In the data rows, the value 128 means zero.
Every row has a hidden score. In each pair, how much higher is the second row's than the first's? 10 means about the same, 20 much higher and 0 much lower. The score is a weighted sum of the row's numbers plus the product of two more (or one squared), each taken from its middle value.
[192 146  87 107 117 142 111 126 132 104]
[165 143 121 145 187 112 133 152 114 103] ~ 10
[151 108 184 111 122 108 118 140 148 149]
[ 98 129 112 119 109 120 124 129 108 106] ~ 5
[153 121 158 101 103  98 136 121 121 155]
[119 148 100 100  76  95 149 105 122 117] ~ 8
[ 77 124  66 197 132 130 120 109 100 139]
[157 134 123 149 180 122 128 148 131 116] ~ 13
[137 117 219 129 184 123 117 170 201 179]
[ 99 110 160 127 103 165 136  67 157 129] ~ 6
[117 129  98 101 105 105 140 117 106 120]
[148 111 127 130 110 117 126 124 136 132] ~ 13
[140 109 202 125 158 119 115 156 188 174]
[111  86 168 128  92 150  83 112 186 126] ~ 12
[133 189 105  79 121  90 156 156  74 125]
[ 77  86 133 161  87 214 148  37 143 177] ~ 4
[139  95 153 134  72 153  83  96 176 140]
[101 124  87 163 129 102 131 122 108 112] ~ 1
[158 117 130 167 167 134 126 153 139 163]
[150 173  87 115 120 144 113 125 129 137] ~ 8
[ 90 101 150 141  97 181 141  74 164 142]
[157 100 137 179 180 142 127 157 140 201] ~ 8
[162 159 110  84 125  82 151 165  79 102]
[ 80  83 132 161  83 214 140  49 154 177] ~ 7
[161 138 113 144 161 114 129 163 113 145]
[ 78  85 131 170  80 216 145  36 144 174] ~ 11
[128 142 119  67 115 100 181 156  99  83]
[101 108 152 127 104 166 132  82 155 140] ~ 7
[142 150 137 110 113  91 107 137 125 107]
[114 128 126  83 123 108 176 163 114  67] ~ 11
[138 143 112  53 107 100 189 150  95  94]
[198 103  93 206 174 141 131 144 141 237] ~ 5
[117  86 165 127  89 155  81 107 187 142]
[167 154 107  94 134  91 143 172  80 111] ~ 8
[149 187  86 114 127 155 107 130 131 116]
[ 95 102 161 147 107 173 140  64 158 130] ~ 14
[ 60 129  65 187 142 114 129 109  89 120]
[196 101 104 208 180 144 121 151 135 255] ~ 10
[126  84 161 133  95 150  81 112 178 126]
[ 50 140  88 203 151 128 130 116 106 127] ~ 6
[154 173  90 113 125 141 110 127 126 117]
[149 109 129 101 108  77 116 143 110 140] ~ 13
[ 89 106 149 147 100 179 145  81 152 130]
[112 103 150 109 136 144 165 143 140  95] ~ 11
[ 28 122  57 243 104 164 115  94  98 170]
[153 171  95 127 145 167 100 133 122 123] ~ 10
[ 80 113 158 160  94 193 145  41 154 152]
[126 138  89 111  99 128 129 117 127 131] ~ 7
[101  98 170 119 193 142 139 175 142  73]
[102 108 170 140 102 166 129  71 159 124] ~ 13
[140 101 179 122 124 102 113 148 150 151]
[ 91 101 147 148  95 187 148  63 158 153] ~ 7
[132 160  96  91  96  81 162 130 103 134]
[125 184 118  93 134 107 110 165  85 167] ~ 10
[138 137 127 103 121  97 115 146 105 143]
[ 88  94 162 149  99 178 123  86 163 142] ~ 12
[ 87  96 160 147 103 177 142  73 158 129]
[160 176 142 109 152  83 109 138  88 106] ~ 10
[152 186  83 121 134 161 107 127 130 116]
[109 125 152 100 169 128 144 178 125  51] ~ 15
[124 131 127  65 117 112 189 157  96  72]
[150 186  90 110 120 149 114 122 133 113] ~ 5
[113  93 158 129 100 144  87 121 170 103]
[141  97 182 133 154 114 106 149 188 160] ~ 5
[119 113 141 115 119 127 125  87 115  90]
[135 131 141 127  82 145  94 114 160 118] ~ 8
[107 138  98 105  92 119 154 100 120 150]
[117 127 141  94 126 115 158 162 117  71] ~ 15
[113 139 138  99 119 107 152 167 114  68]
[ 87 122  74 161 135 103 138 112 101 116] ~ 3
[166 132 115 151 191 124 127 160 125 112]
[ 92 104 159 142 106 181 138  73 153 130] ~ 13
[109 109 152 124 104 127 100 128 156  84]
[105 138 112 114  84 125 127 116 132 120] ~ 6
[122 196 123  95 140 100 106 175  82 165]
[118 136 104  82 118  97 204 149  83  83] ~ 5
[156 165 139 109 127  90 109 146 111 109]
[131 134 161  95 138 119 147 159 103  78] ~ 12
[149  82 150 128  85 162  64  90 205 175]
[103  98 173 131 177 144 133 156 141  93] ~ 8
[ 75  82 139 176  85 212 132  57 151 162]
[119 121 157 105 138 133 169 170 113  85] ~ 12
[121  80 162 120  80 165  75  98 199 165]
[ 58 139  82 194 150 116 128 125  97 118] ~ 8
[126 192 106  87 127  90 149 166  78 120]
[123 104 148 141  99 130 104 129 165 126] ~ 4
[136 180 121  98 138  97 112 172  81 150]
[137 153 124 116 137 105 111 156  90 130] ~ 7
[140 107 200 125 159 116 119 159 182 166]
[134 115 185 136 141 104 108 157 151 146] ~ 10
[154 180  95 141 165 205  80 145 131 118]
[159 169 138 116 147  97 117 145  96 105] ~ 17
[181  98 113 194 182 138 123 156 132 225]
[ 90 103 144 138  90 189 154  60 162 150] ~ 13
[114  87 167 129  97 166  67 106 199 142]
[ 78  90 144 159 105 190 142  77 151 142] ~ 7
[117 139 102 105  89 107 152 113 116 125]
[ 48 114  39 215 111 150 120  96  91 169] ~ 4
[ 95  88 158 140  85 187 117  94 181 177]
[178 111 118 179 219 134 129 157 128 148] ~ 7
[ 77  92 139 164  94 201 139  52 148 160]
[132 138 121  74 114 103 177 147 100  90] ~ 13
[113  97 163 133  76 163  81 109 182 131]
[ 96 102 148 147  97 185 146  60 156 140] ~ 6
[146  97 210 121 133 115 123 130 164 164]
[ 74 131  87 175 155 109 127 120  93 112] ~ 4
[128 192 134 110 153 111  96 182  72 157]
[ 77  74 131 181  92 203 148  63 153 155] ~ 7
[ 92 128 110 119 115 133 120 128 109 113]
[181 114 101 185 166 134 137 143 148 207] ~ 12
[120  99 162 124 100 151 114  69 167 129]
[ 92 131 111 113 110 133 128 112 106 134] ~ 3
[182 131 106 114 115 129 105 130 123 104]
[119 122 142  81 128 125 177 171 116  65] ~ 11
[ 87 105 170 149 112 172 131  79 154 120]
[148 104 177 116 119 107 120 130 144 158] ~ 10
[156 173  96 110 121 143 121 117 128 126]
[113 144 109 139 139 108 164 138  88 129] ~ 14
[143 101 178 114 117 102 128 130 161 172]
[ 72  80 126 167  87 217 141  45 147 174] ~ 8
[ 83 105 141 124 105 163 114  85 115 121]
[167 124 112 166 164 125 138 149 135 171] ~ 8
[157 121 124 165 191 137 128 151 138 133]
[ 83 123  72 157 138 101 144 110  98 125] ~ 9
[154 191  93 119 146 169  99 134 123 124]
[152 186  83 118 138 166 107 131 126 121] ~ 10
[ 94 105 151 145 100 176 140  76 145 123]
[ 83  94 146 155  94 195 144  58 156 148] ~ 8
[134 150 104  97  81  83 150 108 114 128]
[155 169 122 102 116  81 119 131  93 107] ~ 10
[ 92  88 152 147  76 195 129  72 168 176]
[138 113 216 132 188 118 126 173 200 177] ~ 15
[190 107  96 198 225 133 131 149 145 170]
[136  88 163 130  93 156  68 103 190 141] ~ 19
[151 105 190 123 128 109 119 136 152 160]
[ 96 115 157 138 100 172 149  63 158 132] ~ 8
[119 137 126  82 114 104 166 155 111  73]
[142 153 128 114 135  94 120 138 101 111] ~ 8
[137 156 131 103 138 101 103 170  90 153]
[130 202 113  84 121  99 153 162  80 120] ~ 18
[112 116 161 109 169 135 135 172 129  62]
[149 155 145 116 150  99 117 142 109 109] ~ 9
[172 160 101 160 176 128 118 142 145 138]
[114 125  97 129 110  88 157 104 115 124] ~ 9
[148 119 118 158 155 140 140 139 145 168]
[115  97 160 139  97 161  82 117 183 112] ~ 16
[149 120 164 115 120  94 111 135 131 144]
[155 171 128 112 132  86 111 137 100 112] ~ 9
[149  97 180 121 120 110 113 138 154 147]
[148 105 136  94 108  94 122 140 118 172] ~ 6
[139 119 207 135 172 117 109 167 177 165]
[148 159 123 106 127  88 120 131  95 110] ~ 7
[116 141  98  99  89 107 154 107 118 126]
[147 104 180 116 124 107 122 133 159 163] ~ 13
[ 42 129  76 231 119 156 110  97 100 152]
[ 80 128  66 166 137 107 142 106  87 117] ~ 10
[ 86 100 147 137 157 141 128 115 123  74]
[118 127 156 108 134 128 158 169 114  77] ~ 13
[151 168 121 148 166 212  87 137 137 122]
[140 151 121 124 102 165  96 109 149 126] ~ 12
[147 106 188 129 142 112 107 153 156 148]
[125 192 119  92 139  99 111 176  75 157] ~ 13
